One vector is turned by the same rotation once a tick. Each row is the vector after some number of ticks, and that number follows the row.
The counts run from 0 to 149.
[111 115 159 120 125 114 172  93 147 156  77 154 146 121 133 125 164  94
 139 149  98 143  96 107 106 134  95 108 144 148 128 120 128 130 119 125
 141 119 140 154 117 134 140  83 128 104 177  96 108 130 117 181 123 156
 103 147 142 105  97 105 134 100 133 121 173 132 112 187 168 146  60 114
  92 159 112 152 175  84  94 177 100  90 112]  89
[106  90 147 122 112 127  95  93  93 121 111 145 149 103 106 143 115 133
 105 112 147 190 125 119 108 114 100 155 138 160 139 128 107 170 182 157
 135 108 129 155 112 168 161 128 114  91 105 120 154 133 102 152 131 141
  71 165  97 113 131 130 133 157 135 126 116  97 118 113 153 141  94  80
 133 184 122 179 104  87 106 144 113 141  74]  58
[117 124 146 133 123 143  75 123 129 146  90 195 158 139 111 157 137 163
 115 101 151 152 112 130 121  95 153 135 150 169 165 156 111 188 177 136
 136 109 109 104 115 133 167 117  96  91 115 145 142 152  77  97 147 117
 114 131 114 123 130 106  86 161 109 110 117  88 154 115 129 160 140 124
 137 119 127 158  87 114  99 113 154 153  69]  135
[ 84 119 167  96 148 124 127 135 127 136 140 129 150 162 147 113 112 127
 160 143 147 146 169  89 131  78 102  82 150  98 162 154 108 159 149 154
 148 105 104 114 132 114  84 131  60 136 119 115 111 151  87 123 124 181
 150 150 161 126  89  97  74 159 108 129 106 137 163 108 118  87 116 116
 112 149  88 122 126 139 143 169 116 148 106]  73
[122 101  95 145 101 147  66 122 128 128  91  84  87 126 123 154 126 147
 115  73  91 116 117 142  97 102 150 137 169 131 110 158 114 168 161 102
 161 114 172 160  85 136 139 116 105  92 157 118 113 137  99 149 147 119
 102 152 164 118 129 146 118  87 126 111 123 106  93 147 112 138  99 123
  82 161 112 155 127 114  97 118 114  71 151]  121
[ 76 127 156 110 128 126 136 137 151 130 115 126 137 169 150 108 131 107
 161 172 116 133 162  93 126  75 114  69 146 109 158 175 120 158 142 149
 158  98 104 123 119 121 100 113  78 137 146 121 101 167  95 116 110 159
 163 149 175 126 100  90  50 156 118 139 136 132 152 118 101 113  94 115
 113 130  96 102 147 142 143 160 116 144 113]  76
[104 107  94 112 143 111  99  85 136 142 125 143  75 136 128 115 148 112
 120  75 134 133 146 135  97  90 166 129 137 115 128 188 158 118 133 109
 167 139 111 124 104  72 132 117  73 160 121 151 133 113 136 141 146 159
 136 158 134 123 101 120  98 104  80  77 116 158 144 146  81  80 121 143
  94 129 102 133 132 179 109 154 133 159 100]  109
[122 104 159 114 193 138 129 103 133 145 100 207 153 137 115 153 174 140
 147  82 128 143 107 156 113 110 141 134 144 162 144 150 118 104 117 119
 143 133  87 120 116  97 121 117 124 106 177 144 134 120 130 156 141 149
 107 105 121 133  91 109 124 135 109  82 109 143 154 199 109 133 116 140
  74  99 127 175 154 104  99 162 121 158  98]  99
[104 134  87 144 128 160  90 146 133 139 114 121 122 140 142 144 133 162
 128  79 121 138 151 127 108  88 160 139 159 121 124 168 105 209 147 126
 167 123 145 114  99  93 130 113  73 109 156 140 142 167  78  80 163 142
 142 139 179 142 125 132  87 106 105  86 117 126 119 126 128 143 120 140
  92 134 101 132  95 176 111  90 120  96 126]  42
[106 106 127 111 172 110 113  93 148 143 126 205 126 156 128 137 176 118
 139  75 141 123 125 152 110  88 163 135 122 133 144 180 141 109 108 105
 152 131  92 112 119  67 129 129  85 131 138 146 142 119 134 152 135 151
 130 123 122 129  96 105 104 118  91  89 107 156 159 174  86 111 131 138
  92 105 116 149 146 156 111 163 137 184  86]  104
[104 137 148 128 154 127 162 114 161 185 100 141 147 158 149 138 131 160
 176 115 115 121 133 116 137 130 120  88 169 136 148 125 109 150 133 110
 131 139 134 108 125 108  99  88  96 110 161  97  79 147 104 122 168 174
 113 139 164 110  85 100 101 111 113  84 144 129 146 181 137 121  97 163
  95 133 108 158 145  98 104 170  82  85 136]  7
[136 120 136 124 153 117 157  83 155 202  66 177 131 138 119 122 168 134
 147 126 124 137  82 133 101 126 155 123 148 157 130 124 140 146 135 112
 134 150 121  79 123  83 155  76  98 144 140 118 131 151 120 143 165 138
 102 159 120 127  88 115 100 108  87  82 164 136 130 177 117 126  88 152
 120 127  96 141 134 116 115 174 125 134  82]  15
[ 95 105 124 120  98  93  94 119 129 110 138 115 120 138 136 122  89  96
 128 114 139 187 165  85 111  79 110  99 134 126 145 150 118 157 193 151
 137 111 124 139 124 160 169 115  91 116  77 104 123 135 114 126 116 171
  92 173 129 116 113 116 116 149 134 110 115 140 160  84 125  96  71 114
 151 147 111 144 132 127 130 158 128 183  61]  146
[101 108 124 139  86 128  93  89 123 131  88 155 134 122 114 139 139 118
  98 130 125 175 119 121  98 107 125 155 128 170 133 148 118 195 168 148
 142 103 141 154 101 156 186 108 120  94 124 133 157 163  94 144 129 114
  85 172 107 114 159 123 111 137 136 132 149  90  96 111 143 173  81  82
 138 172 127 158 105 112 104 126 116 138  76]  54
[113 117 159 120 121 116 169  91 143 163  82 139 135 114 132 116 156  95
 140 150 102 149 106  99 104 138  97 107 150 144 124 123 129 136 124 129
 143 124 143 155 116 131 138  83 123 114 168 100 106 128 111 175 126 160
 105 160 149 104  88 109 135  97 130 118 172 132 112 175 170 129  59 112
  98 169 109 145 162  85  98 174  96  79 112]  88
[ 98 107 123 121 106 114  91 117 123 116 126 122 112 123 121 118  97 114
 127 113 139 194 166  95 108  88 125 101 150 148 153 159 123 160 204 157
 139 121 107 130 113 162 175 107 100 125  86 134 127 133 113 104 122 167
  98 168 122 125 117 109 105 167 128  93 115 133 167  87 118  96  83 123
 155 131 118 142 118 124 119 142 135 179  66]  144
[120 111 164 121 141 130 158  99 140 148  71 164 147 124 119 135 170 109
 146 136  99 144  97 124 107 131 103 115 150 166 131 128 119 124 125 127
 144 118 124 152 111 140 138  90 145  91 194 111 111 129 121 180 120 149
  96 125 134 117 102 107 135 118 140 108 157 125 118 196 150 152  66 117
  91 136 123 164 174  70  87 168 103 102 119]  91
[130  89 110 111 136 111  71 130 118 103 128 131 104 111 122 148 135 103
 109  38 130 140 122 124  98  72 146 132 145 102 111 163 131 110 142 100
 164 119 144 156 101 115 151 138  98 103 125 116 132  80 124 168 127 159
 100 124 146 133  84 142 158  81 122  97  84 160 149 148 127  91 108 138
  85 131 110 170 147 126  97 140 161 135  92]  30
[ 95 132 153 129 132 125 138 127 172 154 108 134 144 167 155 144 131 137
 177 116 102 112 145 108 138 112 111  72 168 136 156 149 104 140 130 107
 132 121 132 147 113 131  96 100 108  92 174  95  58 140 109 132 139 163
 123 122 176  98 100  89  98 121 135 103 143 120 152 173 127 132  95 156
  90 122 123 157 170  94  99 166  86  98 145]  4
[120 102 154 106 197 135 131 101 128 148 104 206 150 131 110 144 174 144
 148  79 136 147 114 151 117 114 144 140 145 159 143 151 121 103 126 118
 149 136  84 115 119  90 118 119 112 120 164 148 138 117 128 149 148 158
 107 106 116 136  85 110 126 135  99  73 107 146 163 199 108 120 123 143
  79 103 119 173 139 114  98 161 123 156  98]  100
[128 112 127 150 108 139  73 134 136 143  93 142 144 143 127 177 135 161
 111  73 113 107  94 143 116  99 148 144 159 133 126 144  96 190 140  99
 146 101 176 141 106 129 145 129  95  66 140 100 123 147  79 146 149 112
  96 132 150 112 132 135 116  92 120 134 127  87 102 147 144 176 121 120
  93 160 111 167 112 102  95 118 122  81 122]  126
[110 126  96 131 136 133  72 153 139 122 139 127 132 154 154 161 129 135
 122  49 131 119 149 125 117  68 160 133 144  93 124 174 100 177 121 105
 167 111 164 130 106  85 128 137  65  90 140 114 136 138  86 115 149 155
 133 118 180 136 110 131 112  78 112  97  96 145 135 136 134 132 125 141
  75 134  96 144 125 169 111 111 128 113 118]  38
[103 103 130 138  91 138  90  98 113 126  85 147 131 112 111 142 134 127
 102 128 124 180 121 127  98 110 125 154 134 176 131 145 115 185 177 155
 141 105 129 156  98 169 181 110 129  90 128 139 154 158  98 143 126 114
  82 165 100 115 154 125 113 152 140 126 143  87 101 115 140 171  83  78
 138 170 131 160 105 103 101 128 114 140  78]  55
[ 84 120 162 102 139 114 129 136 139 136 139 133 147 172 149 113 118 114
 153 153 139 139 170  89 133  73 107  79 141  96 158 160 114 158 140 148
 149  99 108 113 137 111  90 127  58 136 122 109 109 157  86 122 122 176
 157 148 167 122  95  92  66 151 111 137 117 135 160 112 113 100 111 117
 112 146  90 110 134 143 144 171 119 149 103]  74
[ 92 128 145 118 102 112 165 109 157 153  90 117 124 142 149  95 148  82
 141 184  98 137 139  84 111 109 104  77 148 122 135 148 137 160 130 137
 153 111 134 148 115 124 127  82  96 137 159 107  95 160 101 147 111 160
 146 169 165 107 101  95  85 115 125 137 178 130 120 134 138 123  62 114
 116 157  95 103 161 125 116 170 108  95 114]  82
[104 129  92 138 132 136  79 153 145 118 132 129 131 158 156 160 132 135
 124  57 121 116 149 127 115  66 164 130 143  94 126 176  98 186 122 104
 163 107 161 128 104  86 130 134  70  92 153 118 133 154  85 108 150 146
 137 118 182 140 121 129  99  84 117 102 102 138 129 133 126 148 124 141
  80 128 100 141 120 172 117 103 128 113 118]  39
[126 107 169 112 163 142 157  92 121 155  85 168 153 111 110 142 166 131
 152 112 113 158  97 128 112 142 104 130 156 171 129 120 119 113 133 123
 142 131 114 142 111 128 127  96 139 100 185 115 118 117 124 171 140 154
  91 125 133 119  85 114 147 119 129  91 144 129 131 201 149 139  81 130
  81 136 125 180 157  73  86 170 102 100 114]  93
[141  86 127 108 141 109 116  80 124 154  74 160 101  96  98 119 166  97
 111  96 128 158  81 133  81 108 157 135 141 143 114 143 158 104 158 119
 153 140 118 117 109 105 182  95 117 144 123 132 147 102 139 174 134 135
  94 161 109 130  79 134 138 105 101  89 133 147 138 164 113  98  90 131
 119 126 105 146 143 114 104 163 167 152  65]  22
[118 140 144 137 150 115 160 108 181 194  86 170 151 176 151 142 153 142
 174 125 105 109 106 126 128 119 146  97 144 148 145 131 115 159 112 105
 128 134 131  91 127  95 127  87  99 111 162  98  97 163 112 134 164 148
 114 136 149 113  98  98  87 100 104  97 164 127 131 188 122 148  93 154
 108 117 106 147 149 110 116 170  98 114 114]  10
[105 134  89 144 129 163  84 153 139 127 120 119 126 152 146 154 136 154
 125  71 110 130 155 126 108  77 166 134 157 123 126 176 101 198 138 121
 169 115 149 124  98  94 126 123  79  98 162 134 140 167  78  90 158 139
 139 129 179 146 126 124  88 108 112  94 115 132 126 130 120 152 123 142
  87 125 104 133 105 172 113  93 120 103 130]  41
[ 91 123 160 104 123 115 126 113 140 142 125 111 124 135 144 122 113 124
 154 113 123 132 159  93 135 121  89  74 172 112 157 154 120 122 147 114
 144 120 129 172 105 138  89 112  96 108 147 101  56 110 107 148 124 187
 129 133 169  85  88  93 115 122 134 115 125 125 162 151 149  94 106 143
  87 153 126 154 162  89  85 173  96  88 144]  0
[123 104 159 117 188 132 135 104 142 146 100 214 162 143 121 158 181 131
 151  86 128 137 101 153 119 108 136 133 139 160 140 150 119 105 107 114
 140 124  95 124 123 102 125 120 125  97 178 130 131 119 129 166 136 147
 101 100 118 127  94 101 135 127 116  93 117 141 148 202 114 140 111 130
  79 108 129 180 159  99  97 166 117 157  97]  98
[ 88 116 173  98 153 133 116 139 122 124 145 126 154 156 134 119 107 137
 161 138 148 153 176  98 132  80 102  89 156 103 164 155 103 152 163 161
 149 104  96 116 130 124  85 133  71 130 120 118 111 149  90 114 124 177
 145 145 157 134  83 103  77 172 115 121  96 133 169 109 106  90 119 122
 105 143  95 128 124 129 144 167 117 150 110]  72
[102 121 137 124 107 105  84 108 131 147 114 188 142 139 121 133 122 124
 107 106 167 168 134 108 119  91 140 125 134 154 160 159 125 178 173 139
 129 115 110 110 127 128 180 118  80 111  77 133 143 137  90 106 135 142
 114 154 107 116 123 103 100 152 106 114 122 114 164  87 139 125 123 121
 159 136 114 147  95 131 107 134 156 180  39]  139
[129 125 141 132 156 134 161  98 159 199  64 164 136 148 120 129 166 153
 165 127 110 133  95 132 109 130 160 113 161 164 136 129 126 145 143 117
 136 145 113  82 123  97 142  74 108 135 160 119 118 159 120 128 171 138
 107 150 136 131  90 109  89 125  92  75 167 129 131 187 106 131  87 162
 116 113 102 142 134 111 117 163 112 124 108]  13
